Some points:
40;-27;0;23;60;-32;0;-9;-11;0;8;59;46;45;-29;-14;13;36;-15;20;-14;-2;5;21;-18;-29;0;5;-24;-33;1;-49
-24;-2;4;-24;-4;-19;10;56;10;-41;-35;11;41;-33;15;-42;-16;45;-55;-34;-62;38;-16;-6;14;-4;-11;-15;9;50;-58;-17
-23;-10;-10;-25;-13;-53;49;31;-24;-29;-18;-40;-11;-6;27;5;-21;42;-38;29;17;2;32;-32;-43;-58;-30;-32;37;-56;23;-5
-23;22;-23;-56;-16;-33;-53;7;-4;48;15;24;-28;-9;4;38;39;-6;-7;53;34;-18;45;30;35;32;-55;-20;22;39;-42;-1
25;-7;2;29;21;27;10;-27;-12;20;-23;-16;-32;1;45;5;16;18;21;-18;14;-14;32;-34;54;22;-31;25;-49;-17;70;40
90;-14;-33;32;-48;-33;-34;-5;53;29;-32;-16;-64;-47;-66;43;51;-36;23;-79;-70;-20;-58;14;-59;-45;31;30;-50;-1;-36;-48
46;-68;32;16;-9;-8;11;-33;-16;-30;9;24;72;2;1;4;-13;7;21;44;5;13;8;-1;7;-40;-7;-12;37;-5;25;23
-21;-8;0;-41;66;17;-29;71;-64;-42;3;27;19;-21;11;6;-34;-28;39;9;-29;36;37;45;25;31;-33;-26;-14;11;10;-49
-4;20;-49;-28;-50;-34;8;63;-42;-31;38;32;-25;26;21;-47;-12;-17;-35;9;29;-56;-18;-41;53;24;-36;44;28;17;1;22
17;-76;3;39;-41;-17;-41;16;57;26;-51;-17;-33;-16;-30;25;26;-73;25;-18;-35;-62;-41;42;-36;-43;19;44;-65;13;-25;-33
-11;-6;-32;7;-15;32;35;64;-1;-1;20;4;73;-45;10;-44;-32;23;-19;-42;-50;22;-27;38;46;-10;-50;53;1;11;12;9
32;49;26;4;-15;-12;17;-18;-5;-3;32;67;27;76;11;-4;10;-17;42;54;29;4;-48;61;7;39;-41;-37;49;-17;-16;-31
35;46;-57;17;3;-2;-65;-9;-43;11;-71;-45;-1;-10;-48;1;20;-3;27;-7;50;-37;34;-11;-15;-21;35;-48;25;8;-11;-4
-39;-29;23;48;-17;-35;0;-32;1;45;-50;64;28;33;-40;-5;-39;22;5;-53;-18;24;27;13;5;-14;26;1;-18;-14;18;-22
-35;22;46;-21;12;-55;49;1;0;-23;38;-71;48;11;-77;-12;-7;-1;-17;-9;-27;-2;51;23;12;24;-3;-31;-10;-6;45;13
24;24;-45;-29;-36;67;13;-36;1;7;-55;-47;-23;-37;-60;2;43;-37;67;19;33;-22;23;-23;-58;5;23;66;33;-15;-64;7
-39;-22;-39;-14;-65;1;27;-64;-14;-44;5;-48;4;25;18;-19;2;-14;-34;-1;21;57;-38;62;13;-44;0;-47;-55;-20;37;37
-56;-7;61;1;37;-33;-61;-19;42;18;-15;-16;-71;-37;42;-46;-13;-17;-20;-34;19;-42;-63;41;18;-71;29;54;-3;40;-5;-61
-32;54;37;1;26;-12;32;26;-10;-35;40;6;38;30;6;12;25;35;-9;-46;-3;2;24;31;-6;28;-28;36;2;-38;27;15
3;28;-26;-50;21;-3;-13;-1;-3;-16;58;59;-21;-31;20;32;3;18;-51;-11;12;18;38;36;-13;25;-9;-27;9;39;-35;14
10;-15;-1;37;6;-5;-8;37;-8;-3;-9;-35;28;32;11;-32;19;29;-49;-5;49;5;66;0;-24;8;-8;-45;16;-16;44;34
17;55;-20;16;-52;44;-9;-42;-67;42;25;-37;-42;-64;-50;4;26;5;36;39;6;-5;15;-37;-45;-6;38;76;41;-11;4;-39
-17;-34;-19;-52;52;-41;42;7;38;20;14;15;53;-39;39;-57;-26;-43;9;-26;-20;13;-14;25;-35;16;20;-25;-21;11;-51;-10
1;-12;3;29;19;39;6;-47;2;-66;29;-34;-38;47;19;-50;-31;35;-38;3;0;-42;-11;33;9;28;1;2;32;-8;6;33
-1;22;-11;53;19;-13;19;-44;-1;21;1;-31;-17;-33;47;53;-19;1;27;24;-79;-20;33;-33;6;-28;-34;-27;-14;-52;36;64
-17;9;-7;73;39;-30;42;-27;26;41;-28;45;25;35;-8;-5;-36;23;32;0;14;2;17;-30;-17;-41;-8;-28;-62;12;-49;-32
4;-42;36;-43;-18;53;-14;-71;-26;-24;14;21;-17;17;8;37;-19;10;-63;51;16;-29;29;-24;-41;13;11;-20;21;-21;-34;22
27;45;61;13;57;15;40;28;7;-37;34;-10;23;30;5;-18;-25;-8;-13;-21;9;32;-8;-5;-2;34;-38;23;-2;9;12;20
9;-55;20;42;5;33;14;-32;-46;2;-6;-44;-44;-8;4;-10;17;2;-64;30;23;34;-64;-20;28;56;-26;-46;-19;-9;8;17
-10;36;-6;15;-43;22;-59;17;20;-57;0;28;-32;-12;5;35;2;-37;-7;49;64;39;-2;-20;27;-3;-2;36;31;-32;-32;19
38;20;26;30;-50;34;-12;10;-15;26;26;-35;36;-25;9;33;43;-68;11;-5;35;-27;54;-43;-35;-12;2;-40;10;-25;-62;-54
-12;18;24;-17;7;25;50;-33;6;-3;8;62;3;31;-6;-54;22;-18;-16;2;-32;0;7;-14;32;-37;43;-8;-17;32;24;54
-8;2;-16;-4;29;36;-21;43;30;-11;42;8;-53;27;-63;73;-22;-4;-28;58;57;4;-8;-14;66;11;-14;-2;22;42;7;-10
-7;-51;41;-51;11;-32;17;17;37;37;18;-39;7;-49;25;-26;-44;31;0;4;9;33;-43;38;-8;44;30;52;-27;35;-26;-29
25;-2;-56;52;-13;37;-4;1;-49;11;25;-30;-32;-12;3;32;32;-15;41;10;38;-27;-14;-5;-36;-25;4;-8;58;19;40;58
19;-30;-26;-20;21;10;-37;-39;64;2;31;19;-57;20;-18;1;-32;-41;24;-19;-14;29;-2;21;51;56;-23;0;71;-30;24;-49
4;1;29;-74;-7;47;20;35;18;35;-25;-3;26;4;7;-25;-33;32;-29;-73;-30;7;-29;-2;25;-41;-43;-12;-17;18;-29;27
-18;-31;31;-31;50;-54;7;35;-16;32;-7;29;-28;26;33;17;-55;17;47;-19;-22;29;-39;51;8;29;78;29;-15;27;-35;17
-6;8;28;-23;-8;-39;40;20;-58;-22;-6;7;-48;47;7;-27;-18;9;0;-52;-30;49;26;-36;-11;0;-33;-1;-16;8;59;40
-18;-45;-9;56;32;-28;25;-55;20;40;-30;31;36;49;10;58;3;-9;27;4;-45;8;31;8;-2;-9;49;42;-20;24;-41;-59
-4;27;-6;-17;-5;26;25;28;24;26;-46;22;-12;-8;-9;-3;25;21;-34;11;-11;-11;-45;-28;37;3;35;-38;2;0;54;-27
-36;-41;56;40;-2;-43;-26;2;49;50;-21;11;-23;-27;19;-54;2;16;-21;4;-37;27;-14;37;-9;-28;50;59;-14;44;-38;28
-34;-2;32;-38;-7;9;-36;-15;22;-31;42;-48;46;16;25;-16;37;62;22;-22;-22;16;-63;-66;40;4;-14;-23;-47;10;-48;39
44;41;-9;44;-6;22;-20;11;-28;-27;-20;-39;19;-1;2;36;36;-27;24;-1;12;-47;41;-10;-6;-36;38;-40;1;-61;-30;-2
20;21;13;14;-32;25;-78;-30;-2;4;-25;-55;39;17;35;40;-26;-19;19;41;-38;-32;54;-22;-49;-39;2;-27;-10;0;79;2
-21;21;-20;-36;26;8;-3;10;10;-10;-41;26;7;25;23;-31;26;28;-43;16;-25;33;-15;-38;-12;34;-15;4;7;26;50;-22
-7;-45;14;-23;16;-41;50;-18;29;-50;43;25;-13;-35;44;9;-6;30;83;-59;32;31;16;39;8;64;-9;-36;-15;60;-4;-55
-39;10;7;6;-4;18;13;29;23;-5;12;68;-11;-4;-37;-49;-34;20;-16;40;0;-45;-3;-11;-25;15;14;-42;-31;-21;12;26
-33;22;-55;-12;-37;28;-28;87;33;9;18;-17;-31;22;3;22;20;-2;-13;53;-4;26;-31;-34;23;9;22;14;0;5;36;-3
51;56;-28;-6;-41;28;11;-17;-6;11;-24;-24;16;-66;-32;24;8;-27;48;12;30;-28;17;-17;-10;11;27;62;9;-55;-5;8
14;4;-53;0;18;5;-31;-29;-47;28;-8;6;48;-16;-41;42;47;-48;16;-33;55;-44;-50;-54;-35;17;-23;8;63;-47;13;26
Along one direction, these points spread out more than along any other. Take the direction at right angles to it along which they spread out most. Go by this last direction. For each point below, how far along it does it lie, from 0 to 99? The average is 50, and the first point in the table lies past the average. One standard deviation of the points above along it is 16.
-32;54;37;1;26;-12;32;26;-10;-35;40;6;38;30;6;12;25;35;-9;-46;-3;2;24;31;-6;28;-28;36;2;-38;27;15 : 35
-39;10;7;6;-4;18;13;29;23;-5;12;68;-11;-4;-37;-49;-34;20;-16;40;0;-45;-3;-11;-25;15;14;-42;-31;-21;12;26 : 43
1;-12;3;29;19;39;6;-47;2;-66;29;-34;-38;47;19;-50;-31;35;-38;3;0;-42;-11;33;9;28;1;2;32;-8;6;33 : 35
-8;2;-16;-4;29;36;-21;43;30;-11;42;8;-53;27;-63;73;-22;-4;-28;58;57;4;-8;-14;66;11;-14;-2;22;42;7;-10 : 36
44;41;-9;44;-6;22;-20;11;-28;-27;-20;-39;19;-1;2;36;36;-27;24;-1;12;-47;41;-10;-6;-36;38;-40;1;-61;-30;-2 : 47
4;-42;36;-43;-18;53;-14;-71;-26;-24;14;21;-17;17;8;37;-19;10;-63;51;16;-29;29;-24;-41;13;11;-20;21;-21;-34;22 : 36
-23;-10;-10;-25;-13;-53;49;31;-24;-29;-18;-40;-11;-6;27;5;-21;42;-38;29;17;2;32;-32;-43;-58;-30;-32;37;-56;23;-5 : 33
25;-7;2;29;21;27;10;-27;-12;20;-23;-16;-32;1;45;5;16;18;21;-18;14;-14;32;-34;54;22;-31;25;-49;-17;70;40 : 41
4;1;29;-74;-7;47;20;35;18;35;-25;-3;26;4;7;-25;-33;32;-29;-73;-30;7;-29;-2;25;-41;-43;-12;-17;18;-29;27 : 53
-7;-45;14;-23;16;-41;50;-18;29;-50;43;25;-13;-35;44;9;-6;30;83;-59;32;31;16;39;8;64;-9;-36;-15;60;-4;-55 : 57
